[135 154 108 156] out 108

[[151 132 140 147 138 132]
 [115 116 154 125 132 102]] out 154

[[115 110 137 143 118 106]
 [116 114 133 148 107 116]] out 133

[[131 128 139 155 129 118]
 [135 119 135 140 116 117]] out 135

[[124 125 124 150 150 114 137]
 [140 129 116 109 141 116 119]] out 116

[132 151 114 143 114 108 135] out 114
---
149  150  134  115
125  117  139  117
-> 125

130  121  128  137
133  128  149  156
114  122  134  132
-> 133

108  132  143  123
101  136  149  121
-> 101

127  130  106  125
125  130  110  124
-> 125

122  145  129  113
113  143   99  109
123  131  125  131
-> 113

154  140  123  137
129  127  128  128
-> 129

136  129  130  156
123  121  129  109
-> 123

106  125  127  106
149  122  122  148
158  107  107  155
-> 149

134  115  110  156
130  116  108  153
138  122  101  135
-> 130

110  133  151  133
137  147  140  129
-> 137
---
[144 155 149 152 135 129]	155, 152

[135 134 147 132 128 129 105]	147, 135

[[131 138 129 131 113 117]
 [128 135 130 136 150 123]]	150, 138

[[135 112 134 121 139 132]
 [106 145 135 142 116 154]]	154, 145

[147 142 134 153 152 115]	153, 152

[128 123 126 125 157 122 131]	157, 131
---
[145 118 138 106]	145, 106

[104 124 141 133 127]	104, 127

[101 148 109 106]	101, 106

[[123 129 133 135 126]
 [137 124 145 137 128]
 [153 119 139 144 136]]	123, 136

[132 133 105 151]	132, 151

[[139 137 141 141 118 118]
 [132 139 155 145 153 112]
 [113 119 145 130 115 129]]	139, 129

[[134 132 124 128 129 126]
 [112 150 130 126 122 132]
 [122 128 122 149 114 120]]	134, 120

[132 133 154 116]	132, 116

[[120 138 125 118 137 132 128]
 [133 145 129  99 123 126 116]
 [125 136 115 128 135 126 123]]	120, 123

[[152 136 133 120 117 105]
 [120 118 104 119 118 122]]	152, 122
---
(109, 156, 143, 138, 150, 125) --> 143
(121, 126, 139, 117, 131, 107) --> 139
(113, 124, 144, 106, 147, 144) --> 144
(151, 101, 126, 152, 140, 99) --> 126
(122, 124, 131, 134, 151, 136) --> 131
(127, 155, 147, 144, 115, 127) --> 147
(128, 137, 118, 105, 126, 152) --> 118
(117, 101, 116, 112, 136, 117) --> 116
(141, 112, 128, 136, 151, 121) --> 128
(100, 118, 146, 116, 136, 150) --> 146
---
[[133 122 146 111 135 122 120]
 [140 145 129 112 109 144 111]
 [151 116 133 139 126 130 116]] -> 144

[[127 120 103 112 119 136]
 [130 115 128 155 129 116]] -> 129

[[146 121 125 135 121 116 129]
 [127 113 127 135 120 141 143]
 [117 152 118 133 130 137 143]] -> 141

[[140 103 124 140]
 [107 142 128 111]
 [107 137 126 114]] -> 128

[[131 126 121 129 132]
 [156 147 121 137 140]] -> 137

[[ 99 131 104 141 100 121]
 [ 98 119 100 151 120 149]] -> 120

[[132 130 129 127 128]
 [123 151 119 127 152]] -> 127

[[137 118 125 116 128]
 [143 105 134 136 123]] -> 136

[[107 106 130 144]
 [105 143 122 117]
 [101  99 133 144]] -> 122

[[110 130 125 141 122]
 [ 99 119 118 151 120]
 [119 128 132 137 119]] -> 151
---
[[126 138 116 124 120 133 138]
 [133 133 130 126 120 105 139]
 [116 138 131 120 121 110 128]] ans = 116

[[128 128 129 128 128 128]
 [122 140 106 139 144 114]
 [135 131 113 134 132 119]] ans = 129

[[129 117 126 147 132 132 134]
 [120 106 129 102 132 124 124]
 [118 122 111 149 129 125 142]] ans = 126

[[135 150 125 127 110]
 [147 133 136 100 149]
 [147 133 136 100 149]] ans = 125

[[136 124 123 137 124]
 [132 151 120 112 123]
 [109 127 139 140 141]] ans = 123

[[133 128 120 142 108 126]
 [135 116 142 136 112 101]
 [120 110 127 127 128 133]] ans = 120

[[111 127 127 129 119 129]
 [151 132 132 129 121 131]
 [134 152 138 131 144 138]] ans = 127

[[129 150 138 155 138]
 [107 135 127 140 124]
 [126 114 144 117 146]] ans = 138

[[148 150 151 117]
 [144 146 147 119]
 [144 146 146 119]] ans = 151

[[129 124 129 132 129 131 126]
 [123 153 128 113 125 115 140]
 [124 148 127 115 125 122 139]] ans = 129
---
[138 135 117 126 136 156] => 135

[[122 127 138 122 118 122 114]
 [129 105 118 125 140 125 116]] => 118

[127 144 121 135 139 152 125] => 121

[[118 113 118 101]
 [127 122 121 125]
 [123 118 123 114]] => 125

[[116 119 113 118 121]
 [156 157 152 149 151]
 [113 110 116 108 116]] => 113

[[122 119 151 120 133 148]
 [133 137 134 136 145 149]
 [130 135 133 131 135 142]] => 135

[[120 149 146 148 125 117]
 [144 106 119 121 121 151]] => 106
---
[101 126 146 112 117]
146, 146

[[133 119 127 154 142]
 [148 125 113 135 136]
 [100 129 150 130 122]]
113, 154

[109 129 107 126 156]
107, 156

[[130 130 113 139 134]
 [137 129 124 131 124]
 [140 121 105 120 138]]
124, 140

[122 102 114 124 132]
114, 132

[106 131 118 119 136 121 122]
119, 136

[[128 128 133 155 155 155 155]
 [128 128 155 155 155 155 155]
 [128 128 154 155 155 155 156]]
155, 156

[129 124 101 126 124]
101, 129
---
[[119 132 152 120 115 134 142]
 [153 123 127 113 140 118 125]
 [139 113 114 146 113 125 144]]: 134

[[119 124 123 103 147 139 129]
 [140 143 142 155 109 117 141]
 [136 137 141 147 119 120 134]]: 139

[[129 120 133 132 124 123 132]
 [154 128 114 129 123 127 142]
 [137 135 130 130 137 126 131]]: 123

[[148 158 122 119 125]
 [134 154 129 131 150]
 [118 135 157 156 132]]: 119

[[146 120 123 138]
 [147 119 123 139]
 [121 149 144 131]]: 123

[[146 142 114 105 140]
 [148 136 109 107 141]
 [144 148 119 102 138]]: 105

[[142 113 144 124 111 123 102]
 [150 138 119 107 140 112 142]
 [109 109 140 141 115 143 112]]: 123
---
[[142 122 107 120 130]
 [143 129 105 118 127]
 [119 131 135 128 127]] ⇒ 105

[[116 107 149 126 139 113]
 [116 100 118 125 147 133]] ⇒ 100

[125 151 137 151 131 127 109] ⇒ 109

[147 146 156 151] ⇒ 146

[138 148 149 141 119 124 146] ⇒ 119

[[124 132 124 141 134 120 115]
 [124 147 113 147 145 120 105]] ⇒ 105
---
array([104, 124, 106, 113]) yields 124, 113

array([[138, 134, 116, 132],
       [ 98, 156, 101, 143]]) yields 156, 143

array([[125, 158, 145, 129, 130, 109, 116],
       [124, 120, 130, 134, 120, 117, 125]]) yields 158, 145

array([137,  99, 121, 138, 145]) yields 145, 138

array([129, 103, 124, 138]) yields 138, 129

array([122, 118, 146, 153, 128, 114, 102]) yields 153, 146
